128 stands for zero in the data rows.
What is the hidden score of each row? Scores go from 0 to 20, and 10 is about the middle.
[116 145 107 147 112 148 120 148  67 124 150 192]: 8
[ 76 155 101 110 129 156 111 108  80  99 160 162]: 1
[143 126 150 146 125 139 131 111  80 191 154 203]: 9
[165 166 144 140 163 120 150 139 160 140 128 145]: 16
[136 173 139 111 182 131 129 120 166 129 153 114]: 11
[108 153 147  64 123 142 109  60 153 144 119 132]: 7
[129  87 123 155 148 103 164 143 139 104 127  86]: 7
[ 80 125  94 118  98 156  86 136  73 106 150 143]: 5
[106  94 102 146 100 131 117 153  83 101 131 116]: 7
[126 126 128 138 150 141 113 141 104 154 176 141]: 8
[104 102 102 137  79 123 134 134  99  82  92 126]: 8
[112 130 121 117 122 114 148 109 154  85  94 105]: 8
[164 166 145 128 146 113 153 129 179 129  98 130]: 17
[124 138 112 130 128 113 153 137 159  66  92 103]: 11
[170 162 142 126 117 130 113 153 157 153 103 141]: 20
[116 133 123 121 114 112 164 103 149  86  83 125]: 8
[148 173 150  89 143 132 108 112 181 145 118 111]: 16
[115 101 140 123 151 139 106 115 105 174 183 120]: 5
[115 128 136  93 126 146  93 103 126 153 149 122]: 8
[160 152 121 141  78 123 128 158 132 114  63 157]: 20
[134 113 126 134 123 111 149 133 153 103  97  95]: 12
[124  88 114 148 100 122 124 149 102 117 116 111]: 10
[124 123 150  98 133 129 123  81 153 153 126 113]: 8
[113  90  99 152  99 118 142 155  94  83 107 118]: 8
[147 109 137 141 116 105 161 125 148 121  84 117]: 13
[155  72 160 140 105  92 164 101 147 158  81 107]: 12
[158 167 152 115 169 126 129 126 188 152 141 118]: 16
[118 129 122 130 136 109 172 111 150  84 100 117]: 7
[111  84 103 150 103 122 132 147  91 101 122 118]: 7
[ 82 139  81 143 119 141 127 150  75  58 145 158]: 3
[112 154  80  99 125 158  22 209 150  70 154  33]: 19
[153 103 134 173 177 113 151 167 125 150 172 111]: 10
[118 104 102 140  81 133 106 159  93 111 113 126]: 12
[105 176 108 126 142 145 128 127 107  99 152 174]: 7
[165  82 154 134  96  97 150 119 158 150  67  98]: 16
[153 168 137 133 188 138 118 152 152 153 184 127]: 14
[167  95 151 132  92 124 103 149 133 183 110 113]: 19
[155  82 139 162 107  98 167 145 134 134  84 112]: 14
[119  92 111 145 101 125 123 149  97 115 122 118]: 9
[141 111 137 133 112 104 155 119 151 115  87 109]: 12
[121 116 134 122 120 142 102 121  98 164 153 144]: 9
[103 141 103 137 158 115 160 131 144  59 124 108]: 5
[119  66 143 161 171 107 175 107 104 154 169 120]: 0
[145 136 129 140 128 109 162 132 156 104  93 123]: 13
[168 147 118 138  49 129 102 180 125 125  57 152]: 20
[176 122  94 211 146 111 139 249 111  96 144 114]: 20
[ 96 129 104 130 172 144 102 150 104 111 197 104]: 4
[119 123 118 121  92 149  81 141  89 148 139 146]: 12
[182 110 145 154  92 133  96 173 106 196 122 150]: 20
[130 181 112 110  98 141 107 139 138  99  96 147]: 16
[156 138 110 151 121 135  93 195 122 130 138 116]: 19
[143 125 152  77  58 140  77  96 147 166  73 122]: 18
[143 124 136 128 121 147  90 143 103 183 156 144]: 14
[158 105 132 138 102 106 136 153 162 118  74  84]: 18
[ 76 118 123 122 146 134 159  63  86 115 159 172]: 0
[146 168 145 111 173 129 125 123 184 140 145 109]: 14
[136 108 109 163 144 113 139 173 132 100 133  88]: 12
[102  95 134 176 188 105 206  90  93 123 168 163]: 0
[ 74 124 114 108 127 143 120  92  96 109 152 141]: 0
[106  87 116 144  76 118 150 116  83 106  92 146]: 5
[154 166 152 120 158 125 141 114 165 147 130 142]: 14
[108 131 108 120 158 126 124 143 153  84 142  74]: 8
[109  86 114 143  81 123 136 124  79 115 106 142]: 6
[180 129 166 127 120 104 149 121 182 161  77 116]: 20
[ 85 132 140  99 136 138 142  49 106 139 149 171]: 0
[117 127 113 127 135 112 149 131 155  79 106  92]: 9
[157  91 145 135 106 116 118 142 145 158 104  91]: 17
[ 88 148 117 138 176 135 169  92  96 106 176 176]: 0
[111 132  99 143 124 116 153 143 129  66 105 117]: 8
[104 161 140  86 110 140 124  63 138 129 105 159]: 7
[ 93 109 122 154 134 130 162 101  64 131 156 188]: 0
[ 86  94 100 125  95 139 105 129  79 104 136 120]: 4
[156 161 144 132 159 119 146 135 168 133 123 128]: 15
[156 172 134 151  79 114 188 109 116 116  45 228]: 15
[140  98 157  91  65 114 124  78 159 152  56 108]: 14
[119 118 121 129 108 148  92 139  85 154 154 150]: 10
[131 124 142  96  99 148  72 119 121 175 137 125]: 14
[136 159 146 114 141 144 115 105 125 174 149 172]: 11
[154 103 142 103  73 128  76 139 156 162  79  85]: 20
[ 74 106 102 126 119 143 119 113  66  99 158 139]: 0
[100  82 118 138 109 113 152 113 113 100 107 108]: 4
[109 151 142 116 103 114 195  43 124 108  68 210]: 3
[153 175 147 120 162 125 142 122 170 140 129 140]: 14
[123 189 132  60  80 151  74  93 166 123  76 137]: 18
[140 165 141 120 172 129 137 119 161 139 149 129]: 11
[144 121 143 146 138 137 125 129  92 182 165 177]: 10
[ 87 153 116 125 174 147 134 104  98 116 188 160]: 0
[107  87 103 146  93 129 120 146  84 111 122 124]: 7
[122 138 117 119 116 114 147 126 161  78  80 104]: 12
[ 88 100 107  95  93 134  93 118 128  91 105  74]: 7
[101  89 114 110  68 142  85 127  90 127 114 113]: 9
[137 164 148  91 163 138 108 107 177 154 149 112]: 13
[118  96 116 132  94 126 116 140 110 115 109 110]: 10
[122 144 122 128 112 152 100 133  87 151 150 178]: 10
[122  92 119 143 104 114 145 131 112 109  98 116]: 9
[123 120 135 112 108 150  85 123 101 169 150 141]: 11
[136 151 108 164 124 122 158 160 103  98 117 174]: 12
[151 102 154 132  89 105 164  97 141 148  67 143]: 13
[130 174 140  87  82 152  91  95 125 155 102 180]: 15
[144 163 149 113 159 124 142 106 168 141 128 132]: 12
[103 133 129  92 134 152  83 108 120 146 161 117]: 7
[169 188 144 109 114 144  97 137 149 162 115 166]: 20
[121  96 148 135 149 126 142  96 108 172 161 140]: 3
[160 121 129 133  94 112 130 153 158 118  64 104]: 20
[ 82 119 107 125 108 144 126 105  74 111 140 166]: 1
[119  97  97 163  84 124 129 164  76  98 110 138]: 10
[142  94 112 182 146 115 142 186 105 120 153 103]: 11
[147 152 132 136 119 150 104 148  97 166 150 178]: 15
[160 154 136 134 166 134 108 161 152 154 161 116]: 17
[138 186 130 107 159 132 125 129 177 114 131 120]: 14
[106 120 131 128 169 138 126 110 106 146 189 135]: 2
[148 105 150 132 116 138 102 128 100 195 151 149]: 13
[128 163 142  99 164 138 117 107 161 142 150 121]: 10
[176 116 143 126  91 116 105 164 170 151  82  86]: 20
[103  73 131 142 149 117 154 106 103 134 156 109]: 0
[142 173 141 109 146 139 115 120 153 147 138 146]: 14
[132  77 134 136 107 112 134 127 128 136 107  97]: 10
[143 161 145 113 159 140 110 125 151 160 158 131]: 13
[154 119 151 197 182  89 249 103 115 139 126 206]: 3
[ 87 123 116  76  75 159  61 104 104 125 123 117]: 8
[105 126 115  94 109 117 131 110 168  74  86  74]: 9
[126 155 139 114 139 138 126 103 129 146 141 157]: 9
[156 119 115 128  74 122  91 183 154 110  72  77]: 20
[108  71 131 145 113 120 151 103  81 144 135 141]: 2
[188 159 158 156 145 111 165 141 157 164 107 170]: 19
[135 170 113 117 146 151  80 167 137 126 161 119]: 16
[128 172 134 111 154 137 129 112 147 129 144 144]: 10
[ 97  79 113 126  93 128 123 115  95 109 117 113]: 4
[105  66 123 142 111 119 144 112  91 127 130 120]: 2
[150  94 128 136 120 134  79 173 125 164 150  81]: 17
[143 156 148 108 157 148  96 124 143 171 172 135]: 13
[100 141 130  78 113 120 137  71 182  79  73  95]: 7
[157  99 154 138  86 134 111 122  92 197 124 166]: 14
[130 143 134 111 178 149  83 144 143 161 196  98]: 11
[111  85 115 131  72 135 102 133  80 134 116 130]: 9
[125 123 115 137 129 110 150 139 152  82 103  98]: 10
[174  84 154 182 112  89 197 134 132 150  81 143]: 14
[ 83 104 108 124 112 142 116 113  82 110 149 136]: 1
[129 127 128 134 138 144 103 143 104 157 168 141]: 10
[165 116 152 133 149 107 141 135 181 152 115  87]: 16
[128 118 137 129 133 144 107 126  99 170 168 149]: 9
[132 165 141 103 133 151  96 113 126 166 151 158]: 12
[161 158 157 117 163 118 145 115 191 152 122 118]: 15
[141 126 124 127 102 112 138 138 159 102  72 105]: 16
[ 90  85 115 108  98 124 119 106 121  99 104  85]: 5
[139 168 129 128 153 111 161 127 178  91 102 120]: 13
[165  89 149 132 107 107 124 144 158 154  98  80]: 18
[151 158 137 135 156 116 153 135 166 121 118 124]: 14
[ 82 131  86 113  69 156  82 136  66  90 119 157]: 7
[ 92  97 137  43  90 144  72  69 159 138 111  55]: 7
[ 98  84 110 141  95 131 125 129  74 112 129 134]: 4
[ 89  96  94 139  99 118 150 121  97  65 105 119]: 2
[160 138 135 133 119 147  77 172 116 182 155 137]: 19
[119 112 144 125 120 141 118 100  84 176 155 171]: 6
[159 162 145 124 163 130 120 141 166 154 147 124]: 16
[143 153 146 139 184 122 162 117 147 149 158 149]: 8
[170 153 138 137 164 125 125 158 164 141 139 112]: 18
[109  66 155 157 175  93 208  71 124 139 144 125]: 0
[116 142 123 133 135 145 115 125  90 147 167 176]: 7
[134 133 145 118 137 146  99 116 114 182 164 149]: 10
[141 167 141 111 167 133 122 121 167 140 143 124]: 13
[123 128  91 136  72 145  83 181  86 100 106 136]: 16
[160 149 165 115 177 115 153 103 194 160 129 116]: 13
[138 190 122  98 137 128 119 136 197  86  94  98]: 18
[152 172 150 118 174 125 141 115 169 148 140 131]: 13
[133 100 107 149 127 109 138 171 148  86 108  68]: 13
[ 94 159 102 131 182 153 109 147 101  98 199 135]: 3
[151  93 120 194  90 111 162 163  75 136 104 179]: 12
[136 122 142 136 129 142 116 121  91 187 162 170]: 9
[123 112 130 126 125 146  95 134  95 164 160 133]: 9
[ 89 132 138 107 190 117 179  57 153 104 152 117]: 0
[102  82 102 145 191 134 100 180 119 108 213  42]: 4
[148 169 143 131 151 125 150 120 147 140 126 163]: 13
[149 109 137 185 117 107 188 127  82 144 108 199]: 8
[ 99  81 110 138 119 123 134 130 100 102 132 105]: 4
[130  71 135 173 176 103 174 135 119 137 161 101]: 3
[118  90 112 143 101 129 115 151  92 123 128 116]: 9
[147 174 138 130 165 120 153 128 171 121 127 136]: 13
[126  95 119 150 140 107 158 144 143  94 117  81]: 8
[163  89 118 186 187 114 130 218 124 141 194  76]: 14
[123 134 114 152 149 109 174 137 141  76 115 124]: 7
[119 139 108 128 125 116 146 137 155  73  96 102]: 11
[ 67 145 122 122 183 131 175  69 108 101 174 164]: 0
[111 128 109 111 114 153  75 151 107 126 155 108]: 11
[ 87 162 114 117 148 154 119 105  94 119 179 177]: 2
[133  90 125 134  80 117 127 136 124 122  85 109]: 13
[128 161 127 114 114 117 161 106 163  85  69 139]: 12
[138 118 131 142 151 139 104 152 106 163 176 131]: 11
[107  75 117 140  93 124 130 125  87 123 117 123]: 6
[108  88 112 141  96 127 129 130  88 114 118 132]: 6
[124 169 140  60 110 150  65 102 172 143 116  99]: 16
[135  82 169 111 141 104 158  70 169 169 112  95]: 7
[153 145 138 138 160 109 167 132 174 114 113 111]: 13
[132 126 144 131  94 133 135 100  94 163 116 192]: 9
[143 155 153 113 171 123 145 101 170 149 138 124]: 10
[116  56 138 100 103 143  64 125 112 179 153  72]: 9
[110 172 123 110 146 136 134 101 136 107 136 153]: 7
[110 121 120 108  47 136 115  99  95 118  73 164]: 10
[ 98 124 133 112 133 146 112  95  90 152 162 156]: 3
[153 161 150 127 157 126 141 120 154 158 136 149]: 13
[ 79 182 100 100 142 137 134 109 150  43 119 125]: 4
[129 108 137 134 134 141 105 131  92 180 171 142]: 9
[123 109 122 162 173 129 137 150 100 139 189 126]: 5
[123  93 115 142 103 123 123 147 108 118 118 110]: 10
[154 117 132 195 176  94 214 148 115 120 141 166]: 7
[163 149 157 117 183 128 118 132 178 172 165 100]: 15
[130  95 155 132 142 102 181  79 149 142 111 123]: 5
[156 152 134 149 150 115 154 148 154 124 121 136]: 15
[159 160 158 117 154 122 140 115 174 153 125 132]: 15
[ 99 172 109 110 137 155 101 124 100 113 163 168]: 7
[123  86 119 136  88 131 103 145  95 140 119 120]: 11
[102  75 119 126  99 143  94 128  80 146 153 120]: 5
[153 156 116 139  81 128 120 166 127 110  76 158]: 20
[129 128 126 115 157 116 129 138 178  98 126  59]: 11
[ 93  98 113 132 122 144 105 128  70 136 169 136]: 3
[ 90 174 101 119 129 152 117 122  93  92 150 175]: 5
[190 114 141 186 130  91 184 170 144 135  91 138]: 19
[169 151 143 136 155 117 144 146 168 139 120 119]: 17
[ 97  70 146 103 102 124 132  64 111 155 115 117]: 2
[149 167 149 112 168 122 143 113 182 134 127 119]: 13
[ 90  88 136  74  79 147  79  73 108 156 122 106]: 5
[138  95 148  91  55 128  92 101 143 158  67 104]: 16
[ 90 167  99 130 147 127 168 116 124  56 126 153]: 3
[179 152 150 128 128 122 115 152 172 162 108 118]: 20
[123 102 134 129 116 144 100 127  85 171 159 147]: 8
[158 129 153 119 182 114 126 144 207 145 142  56]: 16
[147 130 104 158 178 128 108 208 141 109 179  71]: 15
[149 139 146 129 170 139 104 146 135 179 183 123]: 13
[ 89  85 111 150 128 127 146 115  75 112 155 140]: 0
[152 170 112 100  64 171  34 183 107 150 119 147]: 20
[ 81 176 104 103 153 132 152  90 143  59 124 139]: 2
[114 127 116 130 136 110 163 123 155  71 100  99]: 7
[124  77 124 142 110 120 128 137 109 130 121 103]: 9
[126 197 107 114 130 160  91 152 117 116 151 169]: 14
[107 179  98 146 123 149 132 141  74 104 147 208]: 7
[111 112 134 137 166 104 191  91 148  99 125 114]: 1
[155 162 150 132 176 121 150 125 170 145 144 134]: 13
[132  78 156 130 127 125 129 101 111 187 145 128]: 7
[136 166 104 122  77 147  89 164 111 106  97 162]: 19
[143 100 163 104 125 126 111 102 149 180 128 100]: 12
[175  71 169 166 118  89 190 111 137 174  81 133]: 13
[125 163 110 108 104 133 112 139 150  88  92 121]: 15
[126 179 134  89  86 146 107  98 127 135  93 182]: 14
[108 122 117 113 122 116 142 113 157  81  96  90]: 8
[ 74 168 109  98 141 156 111  90  99 107 162 163]: 1
[112  65 123 193 191 102 200 132  87 120 180 126]: 0
[112 118 124 112 104 113 147 102 149  90  75 106]: 9
[101 149 124 124 137 115 181  78 136  80 100 158]: 2
[160 156 142 126 143 116 138 141 183 129 108 115]: 18
[117 137 130 114 120 115 159  94 153  97  88 128]: 8
[161 161 153 118 159 136 116 127 153 175 149 144]: 16
[104  80 116 129 106 121 128 126 114 107 118  96]: 6
[174 134 120 150 100 119 113 196 149 120  93 106]: 20
[115  87 109 162 115 118 145 150  92 107 129 122]: 6
[103 145 134  82 148 133 119  85 167 116 132  96]: 6
[ 93  86 107 134  88 120 140 117  97  88 104 116]: 4
[115 148 114 159 193 135 148 146  96 120 201 155]: 3
[181 164 146 140 136 118 135 156 168 149 107 138]: 20
[168  86 162 121  90 125  98 129 138 196 106 111]: 19
[ 67 123 100 107 150 150  99 113  93 100 184 109]: 0
[107 157 136 117 125 120 187  64 127 103  96 186]: 3
[ 88 122 126 104 111 145 116  82  92 136 145 161]: 2
[121 133 126 114 100 152  87 128  94 158 143 154]: 11
[106 175  89 149 143 141 140 158  97  77 149 174]: 7
[ 66 150 138  22 128 165  69  24 152 135 149  97]: 0
[160 173 138 132 164 127 136 143 162 140 139 142]: 16
[151 178 136 118 150 133 124 136 161 134 130 143]: 16
[101 108 111 116 109 152  85 132  83 134 157 122]: 7
[128  92 129 171 178 107 175 142 122 126 173 103]: 4
[159 108 153 152 109 101 182 105 136 145  76 154]: 12
[113  86 111 141  97 131 113 144  82 120 127 121]: 8
[110 166 134 110 165 125 158  90 155 106 130 143]: 5
[171 123 152 124 108 141  82 155 126 194 137 131]: 20
[111  86 112 136  95 127 120 135  94 114 118 113]: 7
[136 128 136 123 114 147  95 132 103 177 150 152]: 13
[ 97 112 105 130 170 120 137 141 144  71 151  66]: 4
[142 110 120 120  98 132  81 167 140 127 112  74]: 18
[150 154 129 128 150 112 147 143 179 101 108  99]: 15
[113 122 124 135 150 137 123 127 102 137 168 140]: 5
[119 137 130 118 132 148 102 123 103 158 160 153]: 9
[120  84 114 159 128 114 150 147 101 113 134 113]: 6
[157 128 155  96  66 126 100 115 169 166  65 111]: 20
[160  96 121 173 163 107 139 200 142 124 150  71]: 15
[157 167 155 119 165 122 140 120 181 146 128 130]: 15
[144 180 128 115 157 133 120 142 171 115 133 118]: 16
[110 131 128  69  53 153  59 100 125 139  92 121]: 14
[165 104 164 170 146 102 188 114 122 186 125 169]: 10
[ 69 159 106 121 167 154 128 102  79 103 187 171]: 0
[ 99 117  89 161 140 134 133 165  71  86 163 138]: 4
[118 115 115 123 164 131  98 161 148 113 172  57]: 10
[ 92  91 105 141  87 125 139 122  75  97 114 139]: 3
[116 166 129 110 161 141 122 113 138 127 153 143]: 8
[133  98 118 152  99 109 149 146 123 102  90 112]: 12
[138 155 149 110 162 133 124 108 154 157 148 134]: 11
[132 119 127 156 182 129 131 156 121 142 194 111]: 7
[145 106 138 147 161 130 115 155 121 170 180 107]: 11
[ 86  88 102 153 101 121 153 125  74  90 116 137]: 1
[ 99 149 143 104 107 134 158  52 104 138 108 198]: 2
[ 64 152 104  78 147 146 118  75 132  71 149 112]: 0
[100 100 129 112  59 138 116  86  82 141  97 166]: 6
[130 156 143 119 158 128 148  95 144 140 141 152]: 8
[126 127 133 114 114 150  84 126 100 170 151 148]: 11
[ 99 132 119 104 115 141 106 112 118 114 130 127]: 7
[106  82 123 139 137 139 109 130  77 152 176 122]: 3
[170 148 156 105 148 124 108 133 196 158 123  84]: 20
[119  38 180  84 114 107 135  37 165 183 104  60]: 3
[196 183 130 143  82 135 104 189 140 148  74 177]: 20
[130 150  92 172 175 131 136 198 106  86 177 132]: 10
[115 102 122 124  92 112 147 109 134  99  76 109]: 9
[151 169 136 131 163 118 158 132 174 115 122 131]: 14
[122 124 121 156  88 133 145 123  67 135 114 207]: 8
[ 76  69 128  70 152 144  59 102 144 138 181   9]: 2
[109 159 140  89 132 127 143  79 160 113 104 135]: 7
[165 174 116 144  83 147  96 193  99 142 103 191]: 20
[149  95 134 127 115 107 130 144 168 120  90  61]: 16
[122  96  99 178 128 116 152 175  87  91 138 124]: 7
[137  86 128 141  83 112 133 138 119 128  89 110]: 13
[166  76 166 146 129 116 137 118 122 200 135 131]: 12
[175 133 146 140 135 105 153 145 176 136  94 107]: 19
[141  82 156 114 116 116 124 106 152 163 111  77]: 11
[176  96 146 192 133  84 207 148 135 141  92 145]: 14
[180  86 154 151 107 115 114 164 133 188 115 105]: 20
[106 157 105 118 138 126 136 133 151  64 116 106]: 9
[143 127 122 158 131 141 111 165  83 160 163 162]: 12
[113 159 136 112 115 140 138  85 105 140 122 201]: 6
[127  86 123 157  65 119 145 129  78 130  93 163]: 9
[121 132 124 139 143 106 178 114 151  84 104 122]: 7
[145 138 149 136 147 141 125 119 102 185 164 185]: 10
[ 95 168  95 120 118 145 115 139 104  77 129 153]: 8
[161 167 145 121 132 125 129 134 170 145 106 138]: 19
[ 95  89 123 126 111 128 132 102  95 124 129 127]: 2
[138 148 149 156 141 104 216  70 121 127  99 219]: 4
[147 159 110 128  42 149  85 162  87 136  84 192]: 20
[125  88 112 163 152 129 115 177  94 135 184 102]: 8
[119 149 103 120 119 119 134 143 164  59  88  91]: 13
[174 103 146 159 101 100 174 135 143 139  71 138]: 17
[ 91  54 151 112 136 111 148  62 131 148 137  75]: 0
[146 166 124 112 150 142  87 166 164 132 149 101]: 18
[109 119 115 135 150 108 168 122 149  71 114  93]: 5
[204 152 134 152  85 113 115 201 170 138  58 118]: 20
[169 156 155 126 157 132 115 142 158 176 149 134]: 18
[150 163 141 119 170 116 149 122 186 119 122 111]: 13
[129 121 127 133  96 111 166 111 133  98  68 141]: 10
[106 143 129 129 151 139 144 100 100 134 160 180]: 3
[122 110 106 145  78 136 110 157  81 118 119 145]: 12
[119 134 156 135 191 117 192  71 138 145 165 157]: 0
[ 73 173 104 103 163 145 133  94 118  80 160 149]: 0
[120 141 119  88  64 146  83 123 127 118  86 128]: 15
[ 64 130 114 118 196 140 154  74  98 100 200 143]: 0
[113 164 130 109 170 141 124 112 141 127 165 135]: 7
[125 192 109 134 135 122 168 127 147  64  90 167]: 11
[144 140 150 123 146 145 106 123 118 189 164 155]: 12
[ 78 130 126  70 137 125 130  66 181  78 106  63]: 2
[149 147 122 183 205 105 195 163 139 102 161 139]: 8
[166 138 140 191 165 119 164 158 101 167 160 190]: 12
[104 126 108 118 162 112 142 137 177  57 123  45]: 7
[132 144 144  93  64 123 137  75 150 125  34 156]: 14
[130 141 107 139 131 112 151 150 156  67  97 104]: 12
[ 83 148  91 112 142 149  99 145 115  73 159 102]: 5
[119 157  94 124 140 159  67 184 114 110 174 113]: 14
[127 151 137  92  65 131 124  87 137 123  55 168]: 14
[100  99 112 128  89 134 122 114  82 116 119 141]: 5
[110  75 116 142 157 108 144 143 141  97 148  54]: 4
[108  98 127 149 189 120 160 120 114 127 182 112]: 0
[ 98  87 107 146 102 127 131 132  72 111 132 129]: 4
[188  81 154 174 130 107 137 169 121 195 136 122]: 18
[128 123 131 130 123 145 100 136  96 162 158 151]: 10
[120 121 129 119 114 148  92 126  95 159 158 143]: 9
[110 106 138  89  77 143  89  90 107 154 107 133]: 9
[114 109 112 120 157 109 132 144 178  71 127  38]: 9
[ 96  70 126 133 108 121 147  92  88 125 125 124]: 0
[127  94 105 155 103 120 130 165 101 103 115 112]: 11
[130 165 132 130 184 128 149 122 150 123 158 137]: 8
[167 170 146 132 156 119 150 130 172 138 120 143]: 16
[110 152 105 119 125 119 147 130 154  61  94 107]: 10
[ 85 167 104 111 180 154 109 125 117  98 203 129]: 2
[123  86 124 131  89 110 142 122 134 107  83  96]: 10
[161 172 144 124 160 129 129 137 168 149 136 138]: 17
[143 166 154 110 156 120 151  91 178 135 114 134]: 11
[113  90 105 154 114 124 127 159  95 102 133 107]: 8
[150  86 134 156 114  99 167 139 141 117  90 107]: 12
[160 163 126 151 108 128 139 155 114 132 107 182]: 17
[141 124 130 132 122 110 151 129 156 107  95 109]: 13
[105  76 116 138  92 126 127 123  84 123 122 126]: 5
[121 127 118 132 137 110 158 127 159  81 102  99]: 9
[139 155 149 115 145 131 134 102 147 152 133 152]: 11
[144 158 154 115 158 122 150 100 166 145 125 138]: 11
[100 134 114 128 143 114 169 108 144  70 111 116]: 4
[124 174 135 105 150 138 121 105 149 132 139 140]: 10
[ 87 132  99 118 129 149 104 128  94  97 161 130]: 4
[103  66 127 143 116 106 169  98 105 115 115 111]: 1
[121 145 146 131 133 126 166  79 107 144 126 193]: 4
[114 107 138 144 179 119 166 104 123 139 173 124]: 1
[147 160 136 127 173 115 152 132 183 110 124 107]: 13
[119  92 112 144  87 134 105 154  79 132 129 128]: 10
[179 144 161 142 159 133 114 154 142 200 158 144]: 19
[194 129 172 134 131 116 130 134 166 201 110 131]: 20
[171  98 161 128 164 109 128 138 185 177 135  62]: 16
[109  99 104 145 100 120 136 143 106  88 108 112]: 8
[ 82 124 127 107 183 146 112  98 118 134 203 110]: 0
[139  86 150  95  94 119 106 101 165 159  88  78]: 14
[116 120 133  84 126 151  63 125 145 153 156  74]: 12
[121 165 126 128 155 134 147 115 126 119 145 165]: 7
[115  90 113 142  76 129 122 136  84 120 105 143]: 9
[ 94  87 105 130  74 136 107 130  71 108 117 132]: 6
[136 166 115 128 143 113 152 145 172  77  94 105]: 14
[147 157 137 142 194 135 128 149 138 153 190 136]: 11
[176 101 155 141 124 100 148 140 174 153  95  91]: 18
[169 162 154 138 149 114 158 129 169 147 111 152]: 17
[103  90 155  53  82 141  68  64 153 170 103  64]: 9
[108 135 119 133 149 146 116 127  88 139 185 157]: 4
[140 125 149 112 134 107 152 100 178 125  91 100]: 12
[127 130 126 117 120 148  85 141 105 158 154 133]: 12
[149 139 137 136 110 146  97 148  95 175 148 172]: 15
[111  87 113 136  99 126 119 137 103 115 120 108]: 8
[119 120 145 109 130 115 155  76 155 124 103 119]: 6
[110  59 127 156 127 114 156 121  88 134 141 113]: 2
[171 110 166 127 120 124 114 127 147 205 122 124]: 18
[ 71 152 122 112 160 130 174  55 116  86 141 169]: 0
[126  82 123 139  96 119 125 137 108 128 112 109]: 10
[158  77 156 131 114  98 155 112 165 154  86  86]: 13
[115  86 112 147 106 124 127 146  95 115 127 115]: 8
[115 131 146 131 147 124 168  82 112 144 142 173]: 2
[147 164 151 108 153 131 127 111 164 151 133 135]: 13
[104 131 104 169 138 130 167 137  62 104 158 197]: 2
[113 117 141 134 162 134 141  99 102 158 178 154]: 2
[151 129 138 131 116 147  90 153 105 184 149 148]: 16
[157 126 117 165 111 116 136 184 122 113 106 131]: 18
[120  99 150 117 150 101 182  71 168 123 105  98]: 3
[114 120 136  99 126 148  84 112 118 157 158 118]: 8
[165 170 149 125 155 125 140 128 167 148 124 148]: 16
[108 123 131 122 148 145 115 109  94 153 180 152]: 3
